0: Array([56, 169, 50, 158, 16, 127, 115, 147, 156, 122, 123, 153, 155, 101,
       54, 154])
1: Array([114, 168, 81, 166, 131, 116, 81, 255, 220, 162, 53, 193, 90, 73,
       57, 150])
2: Array([156, 116, 178, 155, 100, 105, 137, 83, 97, 141, 127, 142, 173, 79,
       129, 170])
3: Array([127, 155, 210, 78, 164, 168, 60, 121, 50, 70, 144, 162, 157, 112,
       189, 208])
4: Array([144, 133, 146, 139, 122, 130, 112, 132, 102, 164, 128, 113, 110, 161,
       175, 88])
5: Array([119, 161, 96, 138, 99, 174, 71, 244, 141, 176, 97, 187, 108, 114,
       32, 192])
6: Array([191, 112, 207, 122, 147, 109, 178, 44, 52, 125, 168, 42, 157, 85,
       138, 163])
7: Array([126, 143, 196, 134, 159, 193, 64, 46, 76, 89, 101, 87, 162, 110,
       173, 161])
8: Array([129, 110, 56, 137, 161, 85, 177, 84, 213, 111, 108, 189, 140, 201,
       85, 70])
9: Array([106, 164, 101, 219, 79, 87, 152, 120, 190, 130, 93, 143, 129, 56,
       82, 166])
10: Array([135, 100, 150, 122, 76, 149, 119, 118, 47, 173, 145, 106, 135, 176,
       193, 91])
11: Array([191, 120, 248, 79, 212, 156, 153, 32, 66, 114, 111, 78, 124, 102,
       250, 111])
12: Array([89, 170, 63, 158, 75, 117, 137, 142, 158, 149, 102, 123, 86, 109,
       121, 134])
13: Array([195, 153, 157, 111, 163, 152, 119, 214, 96, 113, 134, 147, 119, 161,
       121, 127])
14: Array([132, 129, 139, 87, 171, 122, 125, 131, 101, 71, 164, 58, 117, 95,
       87, 156])
15: Array([128, 139, 178, 118, 153, 116, 163, 43, 57, 101, 150, 91, 145, 120,
       163, 148])
16: Array([162, 66, 158, 172, 171, 66, 195, 61, 106, 94, 122, 148, 70, 53,
       131, 137])
17: Array([168, 114, 128, 198, 69, 85, 166, 173, 129, 156, 109, 99, 119, 120,
       185, 73])
18: Array([174, 178, 72, 149, 138, 125, 141, 255, 198, 199, 143, 116, 71, 138,
       65, 137])
19: Array([119, 115, 106, 123, 136, 165, 77, 249, 114, 170, 98, 190, 127, 127,
       77, 132])
20: Array([143, 134, 105, 213, 124, 111, 121, 126, 144, 89, 155, 95, 99, 197,
       102, 109])
21: Array([125, 120, 134, 77, 136, 173, 63, 157, 157, 101, 131, 151, 106, 84,
       108, 194])
22: Array([140, 79, 171, 113, 131, 141, 156, 0, 127, 152, 144, 145, 195, 98,
       133, 143])
23: Array([109, 166, 70, 190, 55, 139, 97, 112, 76, 138, 124, 111, 130, 187,
       54, 150])
24: Array([132, 105, 134, 160, 106, 128, 128, 226, 136, 150, 136, 139, 121, 126,
       121, 108])
25: Array([97, 154, 101, 90, 155, 61, 120, 216, 126, 73, 133, 83, 97, 132,
       67, 88])
26: Array([107, 85, 114, 132, 58, 171, 66, 122, 41, 176, 158, 70, 141, 209,
       141, 91])
27: Array([179, 138, 187, 128, 163, 155, 96, 170, 79, 94, 185, 104, 92, 138,
       130, 145])
28: Array([96, 141, 103, 65, 195, 100, 96, 206, 140, 60, 135, 78, 127, 160,
       73, 117])
29: Array([143, 133, 100, 142, 95, 166, 132, 155, 62, 148, 156, 117, 107, 147,
       136, 91])
30: Array([105, 163, 87, 112, 112, 155, 76, 177, 203, 117, 114, 112, 129, 118,
       92, 132])
31: Array([113, 187, 93, 199, 125, 113, 101, 250, 219, 92, 84, 113, 82, 86,
       89, 122])
32: Array([105, 76, 115, 166, 118, 157, 101, 102, 126, 163, 93, 227, 130, 122,
       107, 134])
33: Array([65, 199, 72, 129, 87, 138, 100, 212, 190, 195, 55, 151, 93, 111,
       95, 80])
34: Array([160, 103, 149, 182, 88, 112, 119, 156, 53, 152, 128, 97, 116, 110,
       120, 135])
35: Array([126, 179, 39, 171, 111, 96, 135, 228, 254, 106, 145, 134, 137, 154,
       54, 148])
36: Array([108, 118, 124, 137, 124, 118, 122, 85, 104, 79, 152, 102, 168, 181,
       126, 95])
37: Array([106, 61, 100, 164, 132, 106, 163, 87, 155, 136, 137, 168, 148, 143,
       94, 109])
38: Array([138, 101, 167, 102, 146, 160, 124, 88, 53, 132, 93, 136, 162, 95,
       129, 123])
39: Array([113, 163, 116, 145, 79, 139, 126, 130, 122, 184, 59, 138, 66, 71,
       56, 98])
40: Array([104, 136, 143, 115, 131, 146, 126, 147, 201, 143, 138, 145, 142, 67,
       165, 143])
41: Array([101, 92, 55, 122, 97, 179, 104, 165, 215, 145, 137, 160, 144, 87,
       53, 167])
42: Array([116, 169, 74, 166, 125, 134, 77, 237, 217, 163, 58, 198, 110, 86,
       45, 162])
43: Array([96, 84, 179, 88, 99, 137, 94, 168, 35, 118, 90, 187, 135, 42,
       129, 150])
44: Array([118, 149, 104, 108, 110, 165, 90, 195, 164, 193, 110, 124, 69, 108,
       87, 128])
45: Array([135, 161, 172, 92, 160, 141, 145, 31, 91, 131, 157, 62, 144, 127,
       230, 151])
46: Array([53, 155, 15, 172, 58, 131, 109, 251, 165, 168, 122, 162, 124, 161,
       35, 108])
47: Array([75, 154, 93, 126, 132, 109, 89, 214, 248, 97, 66, 144, 108, 89,
       108, 76])
48: Array([149, 89, 140, 119, 202, 155, 154, 57, 39, 140, 109, 154, 117, 189,
       103, 120])
49: Array([177, 154, 158, 93, 127, 153, 142, 224, 49, 143, 177, 46, 83, 142,
       125, 132])
50: Array([121, 94, 123, 182, 98, 166, 102, 110, 129, 182, 105, 180, 80, 166,
       180, 90])
51: Array([154, 113, 151, 163, 84, 159, 79, 130, 95, 131, 133, 112, 161, 153,
       171, 128])
52: Array([138, 103, 147, 197, 137, 87, 147, 146, 136, 179, 117, 154, 84, 94,
       118, 138])
53: Array([103, 76, 115, 166, 122, 148, 95, 108, 149, 145, 91, 216, 118, 139,
       125, 116])
54: Array([158, 204, 114, 173, 103, 121, 105, 161, 201, 94, 114, 123, 93, 67,
       107, 174])
55: Array([117, 123, 64, 145, 155, 89, 172, 82, 180, 116, 97, 181, 129, 200,
       74, 79])
56: Array([173, 194, 109, 152, 110, 121, 111, 165, 212, 100, 100, 115, 96, 86,
       91, 147])
57: Array([142, 138, 167, 71, 160, 92, 171, 116, 133, 97, 209, 37, 141, 136,
       182, 123])
58: Array([113, 102, 119, 92, 203, 95, 172, 85, 82, 113, 101, 187, 139, 185,
       120, 133])
59: Array([108, 114, 66, 169, 89, 123, 112, 243, 199, 167, 102, 160, 96, 108,
       50, 84])
60: Array([91, 159, 111, 85, 174, 64, 113, 235, 120, 75, 129, 83, 93, 134,
       79, 88])
61: Array([125, 217, 73, 149, 142, 136, 116, 134, 193, 90, 168, 64, 77, 126,
       80, 179])
62: Array([62, 212, 144, 156, 13, 115, 110, 107, 142, 124, 131, 108, 131, 125,
       173, 83])
63: Array([135, 161, 58, 195, 182, 105, 161, 122, 239, 138, 119, 149, 156, 154,
       84, 188])
64: Array([72, 130, 112, 93, 128, 128, 95, 165, 205, 129, 98, 130, 130, 33,
       89, 180])
65: Array([143, 205, 89, 151, 195, 63, 197, 74, 122, 94, 120, 145, 109, 158,
       50, 177])
66: Array([49, 151, 111, 109, 139, 131, 102, 226, 230, 237, 37, 226, 84, 28,
       124, 120])
67: Array([97, 115, 235, 96, 122, 121, 169, 36, 54, 151, 115, 49, 204, 26,
       205, 188])
68: Array([143, 119, 138, 81, 146, 138, 89, 155, 56, 58, 137, 123, 127, 132,
       108, 153])
69: Array([176, 55, 125, 135, 142, 67, 217, 66, 188, 90, 198, 7, 198, 152,
       153, 106])
70: Array([98, 78, 113, 143, 147, 145, 111, 41, 125, 162, 107, 191, 124, 137,
       102, 128])
71: Array([115, 170, 116, 153, 75, 135, 133, 146, 134, 167, 57, 131, 86, 82,
       47, 94])
72: Array([114, 49, 87, 162, 92, 122, 148, 167, 133, 210, 65, 251, 129, 119,
       114, 71])
73: Array([132, 42, 186, 95, 123, 145, 103, 119, 67, 159, 118, 166, 170, 119,
       160, 116])
74: Array([64, 176, 104, 49, 151, 141, 74, 174, 214, 161, 28, 162, 123, 84,
       108, 114])
75: Array([190, 115, 186, 115, 131, 161, 114, 138, 40, 138, 154, 105, 155, 99,
       160, 199])
76: Array([120, 100, 191, 115, 83, 158, 121, 71, 24, 163, 134, 116, 144, 103,
       177, 140])
77: Array([109, 83, 169, 86, 91, 153, 88, 190, 69, 122, 98, 191, 129, 55,
       137, 125])
78: Array([132, 153, 132, 143, 124, 138, 112, 227, 120, 157, 112, 107, 69, 67,
       65, 154])
79: Array([92, 92, 153, 140, 79, 136, 98, 15, 70, 118, 157, 130, 167, 115,
       142, 150])
80: Array([41, 167, 18, 163, 57, 147, 95, 251, 163, 166, 104, 161, 116, 171,
       53, 89])
81: Array([209, 95, 235, 99, 189, 183, 62, 254, 0, 129, 123, 163, 73, 60,
       107, 189])
82: Array([154, 56, 180, 117, 129, 149, 156, 0, 99, 156, 154, 155, 191, 87,
       146, 152])
83: Array([134, 50, 126, 144, 156, 128, 163, 167, 165, 179, 124, 181, 97, 144,
       137, 72])
84: Array([159, 216, 139, 193, 66, 166, 73, 128, 39, 64, 171, 117, 91, 164,
       121, 137])
85: Array([183, 111, 139, 101, 114, 83, 135, 180, 88, 53, 180, 144, 141, 126,
       97, 158])
86: Array([112, 74, 102, 132, 108, 139, 127, 113, 96, 190, 110, 151, 104, 141,
       112, 102])
87: Array([174, 78, 138, 88, 167, 92, 255, 9, 141, 136, 201, 46, 154, 163,
       209, 55])
88: Array([177, 90, 139, 159, 73, 58, 199, 28, 140, 76, 214, 5, 183, 132,
       138, 118])
89: Array([187, 66, 202, 62, 183, 134, 185, 123, 0, 141, 144, 130, 135, 116,
       140, 149])
90: Array([175, 180, 115, 159, 150, 139, 127, 150, 238, 141, 145, 105, 96, 140,
       98, 139])
91: Array([138, 105, 152, 152, 119, 135, 137, 80, 82, 88, 141, 87, 191, 123,
       149, 155])
92: Array([68, 128, 97, 67, 146, 177, 27, 155, 181, 115, 107, 195, 102, 183,
       162, 83])
93: Array([107, 112, 65, 174, 69, 141, 104, 222, 151, 137, 127, 188, 151, 119,
       65, 168])
94: Array([120, 91, 126, 192, 104, 165, 115, 123, 116, 180, 110, 186, 92, 162,
       175, 97])
95: Array([93, 170, 62, 133, 44, 163, 78, 202, 162, 144, 95, 167, 110, 157,
       93, 81])
96: Array([134, 166, 91, 145, 126, 127, 105, 205, 209, 129, 137, 154, 136, 114,
       80, 172])
97: Array([162, 171, 113, 182, 45, 177, 112, 203, 76, 148, 131, 149, 105, 77,
       75, 179])
98: Array([89, 150, 136, 157, 42, 78, 134, 70, 87, 137, 157, 58, 179, 116,
       131, 163])
99: Array([142, 84, 187, 87, 175, 143, 179, 0, 95, 123, 145, 122, 183, 119,
       176, 125])
100: Array([164, 52, 187, 133, 114, 199, 84, 99, 0, 124, 168, 86, 140, 160,
       154, 138])
101: Array([135, 155, 166, 156, 146, 143, 69, 156, 138, 95, 145, 112, 99, 121,
       158, 113])
102: Array([130, 119, 164, 129, 152, 121, 171, 54, 33, 121, 162, 83, 132, 121,
       158, 150])
103: Array([65, 138, 90, 154, 70, 197, 27, 158, 190, 176, 66, 166, 103, 117,
       127, 88])
104: Array([63, 201, 87, 123, 90, 134, 85, 206, 194, 190, 54, 138, 111, 99,
       96, 103])
105: Array([72, 149, 69, 165, 43, 141, 103, 227, 145, 148, 99, 155, 133, 110,
       88, 131])
106: Array([114, 71, 99, 166, 121, 117, 140, 107, 196, 182, 119, 199, 132, 129,
       127, 119])
107: Array([130, 113, 56, 181, 106, 170, 103, 122, 142, 166, 162, 106, 134, 198,
       84, 148])
108: Array([144, 78, 138, 159, 107, 127, 112, 104, 63, 155, 177, 81, 111, 193,
       144, 90])
109: Array([156, 122, 201, 166, 99, 82, 139, 33, 122, 85, 129, 110, 190, 92,
       204, 138])
110: Array([111, 113, 69, 130, 172, 57, 248, 83, 129, 123, 160, 129, 166, 181,
       40, 149])
111: Array([103, 127, 159, 127, 104, 108, 141, 14, 100, 75, 81, 145, 152, 69,
       197, 95])
112: Array([84, 247, 73, 156, 60, 82, 142, 122, 190, 117, 65, 114, 82, 39,
       14, 148])
113: Array([206, 106, 221, 106, 187, 178, 83, 249, 13, 114, 136, 149, 63, 73,
       111, 186])
114: Array([144, 154, 89, 163, 120, 89, 185, 24, 106, 109, 133, 106, 105, 171,
       122, 95])
115: Array([137, 145, 113, 147, 114, 98, 145, 152, 192, 80, 89, 99, 77, 60,
       111, 113])
116: Array([170, 134, 151, 94, 115, 124, 142, 176, 86, 116, 133, 113, 114, 92,
       129, 119])
117: Array([85, 162, 86, 128, 98, 148, 119, 132, 184, 86, 187, 88, 150, 174,
       107, 128])
118: Array([180, 153, 162, 95, 135, 159, 124, 217, 56, 124, 174, 57, 107, 136,
       121, 152])
119: Array([131, 103, 134, 181, 141, 115, 219, 94, 116, 153, 121, 151, 108, 140,
       163, 98])
120: Array([190, 95, 157, 169, 102, 105, 156, 65, 129, 135, 165, 98, 133, 132,
       181, 116])
121: Array([107, 191, 12, 135, 57, 96, 165, 204, 255, 78, 110, 115, 164, 160,
       78, 81])
122: Array([140, 83, 145, 128, 71, 163, 111, 128, 28, 180, 164, 126, 115, 188,
       187, 84])
123: Array([128, 42, 158, 90, 153, 154, 124, 238, 158, 139, 136, 153, 147, 134,
       188, 67])
124: Array([85, 110, 120, 129, 117, 122, 106, 106, 171, 139, 72, 218, 180, 127,
       105, 133])
125: Array([123, 75, 172, 84, 206, 151, 135, 0, 110, 123, 100, 163, 107, 141,
       194, 110])
126: Array([112, 119, 147, 83, 190, 120, 105, 139, 88, 79, 152, 71, 112, 100,
       107, 151])
127: Array([80, 236, 77, 110, 77, 141, 96, 128, 186, 111, 87, 118, 122, 169,
       128, 103])
128: Array([118, 146, 111, 82, 121, 119, 123, 146, 84, 103, 190, 81, 109, 149,
       136, 129])
129: Array([124, 161, 188, 91, 148, 153, 111, 55, 39, 105, 80, 143, 179, 91,
       137, 185])
130: Array([93, 154, 77, 153, 77, 107, 154, 116, 153, 157, 104, 136, 85, 81,
       111, 144])
131: Array([121, 188, 120, 138, 97, 122, 111, 114, 168, 68, 152, 72, 137, 153,
       144, 97])
132: Array([129, 119, 129, 122, 75, 157, 136, 34, 55, 141, 219, 39, 162, 185,
       153, 137])
133: Array([149, 95, 209, 70, 189, 140, 112, 67, 60, 110, 160, 67, 169, 178,
       217, 131])
134: Array([110, 108, 145, 117, 91, 145, 95, 91, 104, 132, 138, 117, 174, 105,
       159, 146])
135: Array([117, 201, 79, 93, 113, 159, 95, 172, 180, 171, 93, 145, 80, 165,
       131, 124])
136: Array([58, 146, 64, 137, 27, 149, 91, 216, 165, 148, 82, 153, 149, 99,
       70, 124])
137: Array([105, 153, 140, 164, 45, 87, 130, 80, 82, 126, 151, 61, 168, 118,
       124, 152])
138: Array([110, 118, 86, 140, 104, 123, 113, 160, 206, 126, 104, 164, 130, 140,
       123, 84])
139: Array([180, 159, 161, 137, 146, 114, 94, 198, 89, 82, 180, 152, 103, 104,
       77, 184])
140: Array([65, 180, 117, 48, 156, 138, 83, 179, 220, 166, 30, 154, 94, 73,
       95, 123])
141: Array([77, 78, 129, 76, 112, 121, 156, 77, 130, 161, 109, 88, 198, 128,
       175, 84])
142: Array([118, 133, 202, 75, 165, 166, 92, 27, 43, 122, 117, 163, 194, 107,
       165, 196])
143: Array([103, 175, 91, 115, 140, 134, 121, 176, 185, 156, 102, 115, 111, 126,
       113, 122])
144: Array([188, 202, 148, 147, 62, 140, 131, 211, 56, 132, 174, 53, 57, 169,
       153, 86])
145: Array([176, 73, 169, 149, 131, 113, 185, 52, 76, 75, 177, 29, 171, 121,
       162, 139])
146: Array([164, 73, 197, 67, 231, 126, 166, 64, 20, 158, 155, 172, 84, 126,
       132, 183])
147: Array([80, 173, 142, 100, 122, 112, 129, 111, 83, 136, 98, 95, 153, 95,
       158, 137])
148: Array([132, 92, 138, 126, 107, 150, 127, 96, 48, 166, 188, 95, 135, 179,
       167, 129])
149: Array([93, 116, 86, 100, 132, 116, 127, 212, 220, 100, 128, 143, 102, 121,
       133, 92])
150: Array([145, 166, 121, 173, 52, 187, 98, 174, 80, 144, 136, 148, 119, 69,
       72, 200])
151: Array([131, 108, 114, 131, 198, 81, 199, 38, 164, 116, 123, 141, 109, 148,
       152, 114])
152: Array([85, 84, 21, 166, 128, 72, 202, 121, 227, 177, 85, 209, 109, 140,
       71, 55])
153: Array([76, 149, 60, 137, 76, 143, 118, 225, 179, 197, 73, 151, 110, 100,
       82, 92])
154: Array([133, 137, 190, 104, 140, 111, 94, 97, 96, 124, 132, 91, 138, 99,
       186, 161])
155: Array([58, 204, 71, 117, 64, 162, 45, 191, 134, 98, 67, 152, 107, 164,
       105, 96])
156: Array([132, 91, 105, 131, 161, 58, 224, 60, 187, 143, 94, 210, 150, 91,
       91, 126])
157: Array([111, 158, 166, 118, 105, 113, 163, 184, 123, 166, 134, 78, 104, 95,
       192, 80])
158: Array([159, 101, 156, 187, 79, 114, 102, 86, 36, 100, 148, 71, 160, 165,
       120, 117])
159: Array([87, 97, 99, 89, 128, 121, 103, 202, 208, 96, 126, 139, 86, 131,
       144, 71])
160: Array([109, 69, 127, 180, 57, 97, 138, 65, 191, 177, 75, 253, 130, 77,
       178, 66])
161: Array([128, 162, 71, 89, 170, 122, 141, 199, 162, 76, 156, 49, 84, 175,
       73, 130])
162: Array([109, 136, 107, 50, 154, 166, 76, 218, 93, 182, 82, 177, 65, 138,
       83, 134])
163: Array([108, 105, 156, 144, 84, 140, 86, 22, 68, 109, 169, 108, 165, 120,
       145, 160])
164: Array([141, 102, 191, 80, 136, 119, 126, 147, 144, 163, 87, 139, 110, 92,
       227, 59])
165: Array([119, 177, 95, 117, 107, 155, 102, 196, 170, 171, 101, 132, 79, 96,
       83, 132])
166: Array([95, 160, 73, 168, 53, 138, 110, 231, 144, 183, 129, 155, 101, 129,
       50, 123])
167: Array([192, 165, 169, 135, 157, 108, 92, 207, 99, 51, 171, 143, 110, 121,
       89, 182])
168: Array([130, 128, 100, 174, 171, 109, 156, 125, 171, 149, 150, 129, 97, 207,
       129, 94])
169: Array([150, 145, 219, 83, 167, 83, 205, 0, 60, 94, 94, 98, 185, 41,
       127, 184])
170: Array([96, 177, 60, 153, 115, 161, 107, 186, 128, 200, 128, 158, 67, 118,
       55, 164])
171: Array([87, 103, 171, 81, 100, 138, 71, 191, 65, 111, 93, 189, 148, 47,
       112, 161])
172: Array([95, 130, 78, 195, 26, 110, 130, 255, 165, 161, 86, 168, 66, 67,
       116, 91])
173: Array([143, 38, 200, 121, 122, 135, 101, 100, 74, 156, 135, 112, 124, 133,
       203, 80])
174: Array([110, 164, 130, 136, 157, 127, 82, 130, 180, 65, 193, 103, 150, 176,
       136, 141])

Array([185, 116, 174, 123, 177, 83, 237, 0, 70, 54, 157, 123, 196, 79,
       83, 238]) 169
Array([146, 133, 132, 96, 98, 105, 121, 180, 125, 92, 92, 135, 139, 66,
       137, 90]) 116
Array([92, 228, 76, 182, 58, 72, 135, 141, 154, 120, 75, 127, 67, 33,
       0, 157]) 112
Array([109, 86, 131, 110, 133, 107, 194, 29, 131, 169, 111, 164, 175, 120,
       156, 116]) 22
Array([124, 141, 67, 148, 132, 139, 143, 42, 94, 161, 133, 137, 116, 212,
       98, 120]) 114
Array([130, 107, 173, 126, 133, 143, 107, 169, 196, 179, 114, 164, 107, 94,
       217, 85]) 164
Array([199, 54, 255, 59, 230, 176, 135, 0, 42, 135, 149, 129, 145, 108,
       236, 145]) 11
Array([142, 191, 114, 97, 137, 101, 157, 193, 108, 122, 185, 106, 112, 185,
       113, 121]) 128
Array([189, 120, 164, 111, 136, 77, 139, 153, 104, 41, 173, 144, 135, 121,
       106, 151]) 85
Array([98, 187, 114, 107, 188, 122, 134, 220, 166, 151, 113, 68, 77, 130,
       99, 141]) 143
Array([161, 147, 142, 167, 53, 90, 165, 60, 124, 99, 208, 4, 141, 136,
       174, 134]) 88
Array([132, 184, 50, 168, 88, 129, 126, 206, 232, 140, 137, 120, 126, 155,
       74, 113]) 35
Array([191, 191, 158, 166, 99, 168, 85, 134, 29, 78, 176, 130, 84, 166,
       148, 140]) 84
Array([118, 52, 138, 93, 108, 116, 147, 140, 106, 175, 121, 158, 198, 127,
       131, 121]) 73
Array([109, 178, 84, 81, 147, 131, 125, 161, 187, 118, 109, 77, 105, 140,
       138, 117]) 143
Array([99, 168, 21, 115, 46, 125, 134, 219, 252, 92, 87, 125, 152, 166,
       106, 45]) 121
Array([92, 52, 124, 142, 160, 128, 96, 81, 190, 135, 62, 230, 178, 75,
       77, 144]) 124
Array([135, 45, 156, 96, 126, 108, 144, 146, 112, 176, 132, 165, 196, 128,
       126, 126]) 73
Array([76, 164, 80, 146, 77, 139, 109, 121, 180, 81, 186, 80, 146, 183,
       112, 116]) 117
Array([141, 102, 100, 139, 159, 98, 183, 103, 86, 102, 110, 203, 170, 144,
       65, 166]) 58
Array([167, 77, 140, 86, 178, 92, 255, 0, 119, 139, 192, 73, 152, 159,
       215, 65]) 87
Array([124, 112, 130, 201, 118, 91, 197, 98, 98, 170, 110, 157, 128, 123,
       127, 134]) 119
Array([65, 134, 88, 151, 54, 208, 35, 147, 158, 189, 105, 174, 103, 103,
       130, 102]) 103
Array([125, 101, 61, 194, 123, 184, 84, 144, 127, 163, 171, 91, 120, 215,
       71, 157]) 107
Array([143, 92, 189, 78, 177, 140, 116, 93, 72, 107, 159, 87, 161, 176,
       214, 118]) 133
Array([111, 41, 151, 96, 230, 112, 162, 70, 71, 134, 73, 255, 161, 124,
       97, 163]) 58
Array([199, 132, 186, 99, 172, 146, 113, 154, 89, 85, 156, 96, 73, 115,
       200, 87]) 27
Array([128, 109, 131, 112, 207, 71, 193, 38, 184, 100, 125, 182, 197, 114,
       83, 195]) 156
Array([82, 86, 25, 159, 135, 71, 205, 125, 219, 186, 91, 205, 105, 155,
       87, 35]) 152
Array([125, 118, 158, 142, 141, 151, 78, 165, 149, 112, 143, 145, 135, 106,
       131, 140]) 101
Array([143, 84, 137, 192, 144, 90, 151, 145, 150, 171, 130, 166, 89, 101,
       115, 132]) 52
Array([112, 96, 147, 74, 182, 145, 139, 0, 122, 120, 109, 150, 121, 123,
       171, 117]) 125
Array([130, 119, 112, 131, 75, 153, 132, 38, 82, 144, 212, 40, 163, 179,
       148, 136]) 132
Array([98, 78, 121, 118, 198, 83, 168, 41, 185, 147, 98, 208, 117, 163,
       169, 46]) 151
Array([62, 84, 53, 149, 92, 111, 142, 110, 200, 170, 101, 232, 142, 163,
       136, 80]) 106
Array([114, 84, 135, 112, 113, 163, 113, 74, 70, 175, 174, 107, 140, 175,
       167, 128]) 148
Array([97, 172, 95, 78, 164, 148, 111, 161, 172, 119, 103, 89, 99, 141,
       141, 132]) 143
Array([68, 136, 87, 142, 63, 202, 21, 150, 184, 177, 73, 187, 106, 102,
       122, 96]) 103
Array([121, 122, 45, 170, 98, 182, 81, 156, 158, 144, 168, 102, 118, 201,
       88, 136]) 107
Array([168, 140, 165, 83, 173, 117, 157, 101, 195, 69, 189, 39, 195, 143,
       179, 150]) 57
Array([123, 116, 105, 147, 188, 78, 187, 29, 183, 97, 119, 127, 105, 138,
       132, 117]) 151
Array([119, 171, 80, 122, 110, 165, 84, 187, 196, 122, 126, 124, 127, 133,
       63, 147]) 30
Array([113, 160, 68, 207, 81, 135, 116, 111, 87, 145, 130, 115, 122, 192,
       66, 156]) 23
Array([92, 136, 130, 88, 146, 132, 98, 178, 225, 115, 100, 151, 143, 34,
       94, 187]) 64
Array([136, 135, 149, 176, 54, 168, 92, 158, 133, 126, 131, 149, 139, 89,
       135, 134]) 51
Array([112, 100, 89, 131, 191, 69, 255, 82, 133, 128, 172, 152, 159, 187,
       48, 132]) 110
Array([93, 110, 74, 113, 121, 112, 127, 222, 215, 98, 123, 150, 109, 110,
       129, 88]) 149
Array([181, 123, 125, 165, 199, 84, 218, 85, 141, 126, 173, 146, 102, 157,
       135, 170]) 151
Array([96, 115, 95, 91, 117, 120, 130, 74, 173, 142, 153, 102, 169, 148,
       228, 87]) 141
Array([115, 125, 120, 113, 181, 64, 172, 22, 191, 90, 117, 194, 201, 111,
       81, 195]) 156
Array([148, 108, 156, 141, 98, 135, 136, 77, 84, 98, 138, 107, 182, 118,
       152, 142]) 91
Array([112, 179, 80, 133, 102, 173, 78, 183, 202, 119, 131, 112, 125, 142,
       81, 142]) 30
Array([115, 135, 139, 77, 133, 186, 35, 156, 141, 90, 127, 143, 104, 94,
       106, 209]) 21
Array([160, 101, 199, 137, 128, 116, 125, 97, 68, 142, 141, 128, 159, 105,
       139, 165]) 2
Array([130, 70, 110, 144, 117, 147, 124, 108, 79, 187, 123, 149, 101, 157,
       124, 111]) 86
Array([187, 143, 159, 126, 161, 155, 97, 196, 92, 96, 133, 148, 126, 137,
       109, 143]) 13
Array([161, 151, 127, 148, 80, 56, 219, 20, 138, 86, 189, 44, 189, 175,
       175, 88]) 88
Array([147, 140, 103, 142, 88, 168, 130, 168, 86, 156, 150, 130, 95, 163,
       125, 83]) 29
Array([151, 110, 165, 136, 183, 152, 78, 181, 83, 77, 196, 106, 107, 182,
       130, 141]) 27
Array([129, 124, 128, 156, 124, 122, 103, 118, 110, 168, 121, 107, 112, 172,
       179, 71]) 4
Array([145, 127, 189, 78, 145, 125, 166, 135, 1, 121, 154, 108, 135, 59,
       129, 236]) 75
Array([111, 153, 152, 128, 138, 133, 122, 106, 158, 90, 197, 93, 169, 127,
       128, 173]) 174
Array([132, 128, 137, 121, 106, 124, 148, 45, 67, 112, 189, 40, 187, 171,
       142, 150]) 132
Array([108, 139, 100, 167, 72, 158, 41, 188, 167, 130, 97, 215, 148, 133,
       71, 147]) 93
Array([101, 165, 78, 135, 55, 176, 69, 217, 143, 156, 96, 180, 92, 149,
       99, 81]) 95
Array([170, 123, 154, 90, 191, 112, 152, 141, 174, 55, 187, 56, 192, 138,
       158, 164]) 57
Array([145, 63, 175, 84, 171, 143, 122, 130, 69, 162, 133, 87, 142, 144,
       178, 80]) 173
Array([133, 112, 138, 160, 151, 110, 206, 74, 115, 163, 109, 147, 119, 131,
       170, 104]) 119
Array([120, 112, 202, 78, 153, 144, 118, 90, 91, 172, 145, 76, 144, 95,
       202, 162]) 154
Array([138, 52, 122, 141, 157, 132, 132, 178, 129, 188, 123, 188, 81, 152,
       136, 75]) 83
Array([127, 148, 199, 117, 167, 182, 60, 37, 68, 89, 94, 109, 164, 99,
       183, 164]) 7
Array([77, 210, 89, 79, 141, 161, 121, 129, 75, 137, 132, 48, 88, 185,
       105, 140]) 128
Array([144, 138, 66, 150, 133, 83, 191, 98, 160, 127, 135, 126, 88, 214,
       134, 63]) 168
Array([161, 148, 129, 191, 55, 80, 156, 183, 121, 166, 99, 58, 107, 113,
       168, 74]) 17
Array([114, 179, 85, 147, 124, 132, 103, 200, 223, 131, 128, 150, 131, 127,
       87, 150]) 96
Array([166, 131, 172, 134, 176, 161, 60, 174, 75, 53, 194, 99, 98, 192,
       140, 131]) 27
Array([107, 169, 78, 109, 100, 160, 132, 132, 166, 90, 149, 56, 144, 161,
       90, 135]) 117
Array([182, 141, 131, 101, 125, 102, 151, 193, 121, 95, 152, 98, 100, 143,
       160, 91]) 116
Array([110, 114, 228, 113, 104, 112, 151, 39, 70, 125, 110, 72, 205, 18,
       184, 188]) 67
Array([76, 67, 120, 133, 137, 139, 103, 32, 119, 172, 96, 188, 138, 124,
       107, 124]) 70
Array([103, 95, 128, 65, 174, 169, 63, 142, 137, 123, 112, 155, 98, 123,
       152, 139]) 21
Array([135, 118, 135, 149, 157, 112, 203, 89, 128, 183, 97, 135, 106, 158,
       178, 77]) 119
Array([73, 147, 101, 113, 141, 115, 81, 218, 236, 92, 53, 151, 112, 90,
       114, 76]) 47
Array([60, 113, 110, 51, 162, 172, 32, 157, 173, 125, 116, 199, 114, 185,
       180, 88]) 92
Array([154, 93, 131, 121, 199, 139, 175, 41, 60, 130, 112, 141, 130, 169,
       84, 130]) 48
Array([156, 69, 157, 148, 91, 44, 170, 110, 126, 130, 165, 74, 133, 135,
       156, 68]) 120
Array([127, 98, 178, 126, 57, 157, 129, 62, 24, 141, 141, 116, 163, 101,
       167, 145]) 76
Array([209, 57, 255, 56, 215, 173, 135, 0, 47, 125, 143, 127, 149, 109,
       244, 128]) 11
Array([79, 142, 123, 100, 165, 182, 31, 132, 129, 78, 91, 136, 117, 120,
       98, 153]) 21
Array([174, 24, 184, 113, 138, 195, 75, 110, 65, 146, 178, 89, 156, 168,
       181, 144]) 100
Array([154, 120, 165, 61, 241, 141, 109, 255, 113, 125, 123, 104, 105, 123,
       174, 144]) 13
Array([112, 82, 124, 67, 167, 166, 44, 141, 115, 108, 118, 145, 98, 124,
       135, 149]) 21
Array([145, 149, 191, 103, 162, 81, 196, 0, 61, 73, 101, 114, 199, 60,
       140, 189]) 169
Array([135, 81, 111, 82, 198, 110, 144, 91, 69, 98, 120, 164, 128, 196,
       104, 140]) 58
Array([149, 138, 97, 204, 123, 117, 143, 126, 174, 90, 154, 109, 103, 189,
       117, 99]) 20
